Some points, each followed by its number:
0.83;-0.85;-1.00;-2.01;-1.42;-0.95;-1.40;-1.77;0.96;-1.27;-2.59;0.76;-0.47;-0.27;2.35;2.34;-0.44;-2.45;-0.78 0
0.01;-0.35;0.92;1.13;-0.14;0.74;1.31;-0.83;0.48;2.01;0.57;-1.95;2.16;-1.03;-0.16;-0.04;-0.31;-0.14;0.71 1
-0.25;1.02;-1.52;-0.64;-0.53;1.58;0.41;-0.17;1.03;-0.07;-0.18;-1.57;0.00;-1.38;-0.70;0.59;-1.64;0.55;-2.42 2
0.53;-1.47;-0.41;-0.10;0.51;0.02;1.01;3.34;0.93;-0.84;-1.74;0.09;-0.94;-1.64;0.18;-0.61;0.49;0.94;-0.72 3
-0.41;0.08;1.18;0.15;-0.90;-0.38;0.85;0.54;0.85;0.77;0.07;-0.29;1.18;-1.52;-0.53;-0.73;0.24;0.03;0.38 4
-0.70;0.52;-0.68;0.34;-1.04;-0.30;1.24;-0.03;0.59;0.08;-1.02;0.19;1.78;-0.11;-1.40;-0.57;-0.46;-0.66;-0.86 5
0.33;0.73;0.46;0.96;-1.44;-2.27;-0.26;0.26;1.25;2.77;1.34;-1.69;1.31;-0.91;0.20;-0.27;0.63;1.26;-0.32 6
-1.08;-0.64;0.45;1.26;-0.36;-0.04;1.30;0.17;0.76;0.08;0.66;-0.43;-1.05;1.36;-0.64;-0.31;0.27;-1.20;0.67 7
1.32;0.92;-0.03;-1.02;-0.49;0.36;-0.30;0.97;0.60;-0.83;1.26;1.28;0.37;1.50;-1.08;-0.89;0.19;-0.20;0.05 8
1.30;-0.80;0.61;-1.53;0.76;-0.76;0.55;1.90;-0.10;-0.99;0.58;1.14;-2.12;1.07;-0.88;-0.45;0.54;-0.40;1.01 9
0.39;-0.30;0.14;0.12;-0.65;-0.65;0.08;0.95;0.29;-0.74;0.15;-0.11;0.71;-0.10;-0.14;-0.10;1.33;-0.25;-0.63 10
-1.65;1.28;-0.51;-0.87;1.75;1.87;-0.56;-1.13;0.01;0.65;-1.01;-2.09;0.67;1.97;-0.56;-1.13;1.24;-0.08;-0.77 11
-1.28;-0.50;-1.22;0.84;0.23;0.87;-0.53;0.94;-0.27;-1.35;-0.10;-0.80;2.33;1.30;-2.24;-0.32;-0.83;-0.47;-1.48 12
-0.21;-0.98;0.85;-1.05;-0.81;-2.01;-0.37;0.84;0.43;1.68;-0.13;0.52;-0.30;0.00;-0.75;0.53;0.24;0.69;0.66 13
1.09;-0.03;-0.50;-0.14;-0.42;0.37;-0.02;-0.24;0.04;0.30;-0.86;-0.49;1.60;-1.49;0.21;0.19;0.68;0.51;-0.24 14
-1.43;0.01;1.95;1.66;0.25;1.54;-0.15;-1.18;0.38;0.91;1.98;-0.03;1.50;-0.96;-0.04;-1.88;-0.99;1.10;1.37 15
-0.10;-0.11;0.49;0.09;-0.13;1.13;0.42;-1.06;-1.32;0.19;0.45;0.66;0.35;0.89;0.65;2.54;-0.12;-1.59;0.97 16
-0.89;0.65;-0.44;0.69;-1.10;0.80;1.16;-1.06;-0.15;0.75;0.11;0.42;1.61;0.15;-0.59;-0.71;0.08;0.52;0.68 17
0.70;-0.07;0.57;0.90;0.19;-1.19;-0.90;0.81;0.30;0.79;1.17;0.16;-0.04;0.78;-0.76;-0.96;1.68;0.77;0.93 18
-0.25;1.17;-0.32;-0.86;0.69;1.39;-1.03;-2.14;-0.47;-1.28;-2.15;-0.68;0.67;0.33;2.01;0.26;-0.47;-0.16;-1.51 19
0.32;-1.10;0.31;0.78;1.15;-2.44;2.00;2.98;0.79;1.66;1.43;2.55;-2.14;1.65;-2.21;-1.09;0.79;-0.33;1.38 20
1.67;-0.04;-0.17;-0.91;-1.33;0.46;-0.99;0.66;0.41;-0.81;1.85;2.00;-1.01;0.54;0.54;0.45;-0.57;-1.11;0.89 21
-0.56;0.55;0.54;1.87;-0.33;-2.71;-0.47;1.13;-1.53;-0.22;-0.63;0.12;-0.48;0.21;-0.67;0.94;0.97;0.02;0.29 22
-0.90;2.14;-1.25;-0.58;0.90;0.82;-0.74;-0.75;-1.38;-1.07;-0.48;-0.67;-0.01;1.19;0.81;0.45;0.93;-0.54;-1.63 23
-0.04;1.28;0.42;0.98;1.46;-0.31;-0.72;0.48;0.86;1.00;0.52;-0.91;0.58;-0.52;0.84;0.03;-0.62;1.34;-0.84 24
-0.24;-0.89;-1.16;1.40;-0.05;-1.92;1.28;1.70;-0.95;1.05;1.33;-1.04;-1.81;-0.67;-2.94;-0.05;-0.37;1.03;-0.77 25
1.43;-0.87;0.34;0.72;-0.08;-0.94;0.56;1.81;0.95;-0.06;1.93;1.16;-0.39;-0.74;0.86;-0.21;-0.06;-1.35;1.48 26
-0.79;0.83;2.53;0.58;-0.17;0.61;-1.51;0.08;1.31;0.20;1.54;-1.16;1.86;1.36;0.64;-2.00;0.02;0.06;1.03 27
-0.14;-0.56;-0.65;-1.54;0.00;-0.28;1.60;0.43;1.44;-1.59;0.57;1.08;-1.83;0.69;0.54;-0.62;-1.43;-1.99;-0.90 28
0.55;-1.22;-0.42;-1.56;0.39;-0.67;-1.25;-0.18;0.46;-1.28;-2.67;1.99;-2.12;-0.49;1.86;2.46;-0.37;0.38;-0.05 29
0.25;-0.58;0.65;0.19;0.33;0.70;1.19;-0.98;-0.72;0.94;0.19;0.03;1.33;-0.10;0.77;-0.02;-0.21;0.11;0.30 30
-0.89;0.07;0.00;0.25;0.12;-1.05;0.30;1.09;-0.65;0.25;0.52;0.21;-0.28;0.97;-1.21;-0.26;-0.63;0.15;0.19 31
-0.81;0.18;0.76;1.96;0.24;-2.65;-0.39;1.02;-2.11;-0.19;0.31;0.02;-0.67;1.23;-2.17;1.24;0.17;0.23;0.42 32
Which five points above are nearest to each new point? Their numbers follow each, smallest number first.
0.41;0.53;1.00;-0.66;-0.25;-0.36;-0.36;-1.39;0.10;-0.53;-0.04;-0.96;-0.83;-1.37;2.83;0.84;0.56;1.80;0.78 10 14 19 24 30
-0.10;-1.44;0.24;0.78;0.49;-0.52;1.01;-1.17;0.25;1.10;1.21;-0.91;-0.57;1.41;-0.78;-0.13;0.56;-1.43;1.18 1 7 18 30 31
-1.78;0.21;0.51;0.47;-0.71;0.13;-0.94;0.22;0.43;-0.52;-3.47;-1.12;0.43;-2.46;0.80;-0.32;-0.27;1.63;-0.59 3 4 14 19 24
0.49;0.54;-0.69;-1.10;-0.04;1.87;0.02;-1.73;-0.90;0.15;-0.67;-0.29;0.48;0.05;0.99;1.48;0.09;-1.98;0.48 14 16 19 23 30
-0.07;-0.10;-0.06;-0.46;-0.27;-0.85;0.23;2.00;1.30;0.27;0.44;-0.05;0.14;0.97;-0.12;-0.24;-1.19;-1.21;0.75 7 8 10 26 31
1.17;1.17;0.09;-1.66;0.07;0.17;-1.82;1.16;-0.41;-1.69;1.12;1.96;-1.99;2.30;1.00;0.69;0.97;-1.02;1.15 8 9 10 16 21
1.18;0.72;0.94;-0.42;-0.38;-0.16;-1.27;0.34;1.03;0.60;0.53;-1.16;-0.10;-1.34;0.16;-1.43;0.24;0.93;0.86 4 10 14 18 24
0.28;-0.98;-0.24;0.78;-0.97;-0.48;-2.97;-0.74;-0.22;-0.31;-2.84;0.53;1.47;-4.54;0.60;-0.59;0.28;1.05;0.32 4 10 14 24 30
-1.35;-1.15;0.46;1.80;1.02;-2.27;-1.06;0.68;0.83;1.97;0.11;0.13;0.12;-0.27;-1.09;-1.81;0.99;-0.48;0.48 4 7 13 18 31
1.58;0.43;0.41;0.79;0.09;0.21;0.37;0.10;0.00;1.80;3.68;0.63;-0.41;1.59;-0.10;-0.55;0.06;1.05;2.27 8 18 21 26 31
-0.18;-0.27;-0.07;-1.00;0.39;0.43;-3.02;1.23;0.02;-0.75;-0.41;-0.94;-0.15;0.69;-1.63;-1.19;-0.77;-0.50;-2.70 2 8 10 12 31
-0.81;-0.33;0.06;0.17;0.16;0.25;1.09;0.20;-0.22;-0.25;-1.73;-0.37;0.20;-0.86;-1.30;-0.03;0.44;-0.08;-1.42 4 5 10 14 31
-0.43;0.67;0.31;-0.25;0.33;0.04;0.19;-0.33;1.17;3.07;1.35;-0.79;1.34;-0.05;-0.70;0.67;-0.18;0.72;0.19 1 4 6 24 30
-0.42;1.03;1.66;1.10;-1.31;-1.26;-0.79;0.13;0.65;1.09;1.71;-1.50;2.93;1.63;1.04;-0.89;1.49;0.42;0.51 4 6 10 18 27
-1.26;-0.83;0.60;1.70;0.41;-2.66;-1.47;1.47;0.65;1.72;0.24;-0.53;-1.09;-0.77;-0.72;-2.00;0.45;-0.55;-0.18 4 13 18 22 31
0.83;0.11;1.39;-2.47;0.29;-0.12;-0.33;1.04;-0.60;0.27;1.84;-0.37;1.57;2.16;-1.18;1.10;0.83;-1.46;0.32 8 9 10 16 31
0.02;-2.44;-0.04;-0.08;1.00;-0.61;0.48;0.86;-1.14;-1.11;-1.52;2.31;-2.27;-0.73;0.02;-0.01;0.22;-0.40;0.34 3 9 10 29 31
1.04;-1.51;1.02;-0.24;-1.44;-1.06;-1.14;-0.47;0.85;-0.50;0.37;1.67;-0.19;-0.44;0.88;0.58;0.07;-1.12;1.42 4 10 13 21 26
-0.47;-1.27;-0.67;0.32;0.25;-0.70;-0.32;1.20;0.15;-1.26;-1.73;1.00;-0.14;0.35;-1.24;-1.04;0.58;-0.42;-0.58 3 5 10 12 31
1.07;-0.41;-0.58;-1.79;-0.55;0.29;-2.04;0.32;0.22;0.52;-0.63;-0.55;1.26;-1.95;-0.13;0.23;0.51;0.77;-0.97 2 4 10 13 14
-0.93;1.32;-1.29;1.03;-0.26;0.79;1.08;0.43;-0.06;0.70;0.61;0.25;1.42;0.24;-0.31;-0.82;-0.40;-0.01;-0.30 4 5 17 30 31
-0.13;1.22;1.41;-0.63;-1.70;1.19;-0.31;0.30;2.64;0.22;0.91;0.35;2.26;0.10;2.16;-0.77;-0.56;-0.25;-0.01 4 10 17 27 30
0.32;-1.29;-1.11;0.58;-0.83;-1.04;0.79;-0.02;-1.08;0.45;-1.20;-0.82;0.83;-1.62;-1.99;0.26;0.65;1.10;-1.46 4 5 10 14 25
0.12;-0.49;-1.17;0.06;-0.50;-0.22;1.17;-1.40;-1.34;-1.17;-0.55;1.10;-1.19;-0.61;0.35;1.70;-0.25;-0.74;-0.27 10 14 16 29 30
-0.90;0.12;1.13;-0.72;0.56;-0.85;-0.34;1.88;0.80;0.52;0.84;-0.14;-1.60;0.14;0.20;-0.57;-0.64;-0.15;0.04 7 9 10 13 31
-0.04;2.23;0.27;0.62;-0.60;0.32;-1.19;-0.72;0.47;-0.03;-0.78;-0.22;1.63;-2.28;1.70;-0.11;-0.06;1.25;1.08 4 14 17 24 30
-0.10;-1.19;-1.10;0.05;2.18;-0.18;0.91;1.02;-0.51;-0.02;-0.28;1.76;-0.13;2.45;-1.33;0.05;0.56;-0.32;0.09 7 8 9 10 31
0.14;0.58;0.26;-1.17;1.47;1.56;-0.29;0.90;0.18;-0.21;1.64;0.43;-0.52;0.96;0.23;-0.29;-0.41;-0.43;0.38 8 9 21 30 31
-0.12;1.18;-0.67;-1.55;-1.22;1.12;-2.32;0.33;0.95;-0.35;0.68;-1.74;2.20;0.50;0.34;-1.23;-1.06;-0.28;-2.91 2 10 12 19 23
-0.25;-1.20;-0.68;0.42;1.82;0.76;1.30;1.52;-0.44;-0.23;0.11;1.92;-0.09;1.22;-0.57;-0.36;0.77;-0.36;0.02 7 8 9 10 31
-0.22;0.38;-0.25;-1.17;0.47;1.72;-0.40;-0.10;-0.34;-0.62;-0.57;-1.29;-0.12;-0.77;0.52;-0.97;0.21;0.99;-0.62 2 10 14 19 23
-0.26;-1.27;-0.41;-0.37;0.78;3.02;0.31;-1.50;0.06;-3.49;-2.54;1.11;0.42;1.38;1.67;0.24;-0.15;-0.51;-0.47 16 19 23 29 30
0.35;1.15;0.71;-1.60;1.33;0.72;-0.61;0.00;-0.52;-2.01;-0.14;1.12;-0.39;1.29;1.59;0.68;-0.23;-0.47;-0.10 8 16 19 21 23
-0.05;-0.04;1.93;-0.29;-0.38;-0.83;0.36;1.57;-0.97;1.22;2.98;0.21;-1.43;-1.09;0.40;0.30;-0.46;0.00;2.13 4 13 18 26 31
1.05;0.63;0.58;-0.91;-1.20;0.42;-1.14;-0.11;0.48;-0.35;1.25;1.23;0.26;1.68;-1.18;-1.27;-0.07;-0.51;0.03 8 10 18 21 31
-0.05;-1.36;-1.23;0.40;-1.01;-1.46;1.66;1.42;0.33;1.45;-0.28;-0.24;1.49;0.40;-2.74;0.02;0.83;1.42;-1.39 5 10 13 25 31
1.15;0.81;-0.76;-1.96;-0.78;-0.70;0.12;-0.13;0.88;-0.76;-0.89;-1.28;-1.95;-0.92;1.47;2.27;0.14;0.01;0.44 0 10 13 14 29
-0.83;1.70;-1.21;-0.29;0.44;0.89;0.70;-0.22;-0.71;-0.21;0.48;-0.52;-0.34;1.90;0.42;0.19;0.94;-0.68;-0.94 7 10 11 23 31
1.78;0.66;-0.93;-1.32;0.52;-1.15;0.62;0.51;0.07;-0.86;-0.88;-1.47;-2.28;-1.13;1.57;2.15;-0.39;-0.49;0.58 0 9 10 14 29
0.38;2.08;-0.45;0.10;0.91;1.45;0.43;-1.18;0.72;1.48;2.20;1.16;1.18;0.25;1.82;0.05;-0.43;-0.41;1.16 15 16 17 24 30
-0.96;-0.03;-1.15;1.03;-0.12;2.06;0.04;-2.63;-1.88;-1.78;-2.33;0.55;0.66;-2.53;2.22;0.53;-0.67;0.15;-1.21 2 14 19 23 30
0.03;-0.21;-1.23;-0.15;0.55;0.23;1.71;0.59;-0.25;0.35;0.31;1.30;-0.62;1.86;-1.25;0.30;0.41;-0.24;0.25 7 8 9 10 31
-0.55;-0.80;-0.13;1.07;0.02;-1.27;0.66;1.78;0.46;1.42;0.60;0.22;0.79;-0.27;-1.68;-0.84;1.88;2.08;-1.18 4 10 13 18 31
-0.39;-1.44;-0.42;1.17;0.81;-1.16;0.67;1.12;-0.79;1.13;-0.92;1.23;-0.72;-0.41;-0.63;0.42;-0.03;-0.01;0.14 7 10 13 22 31
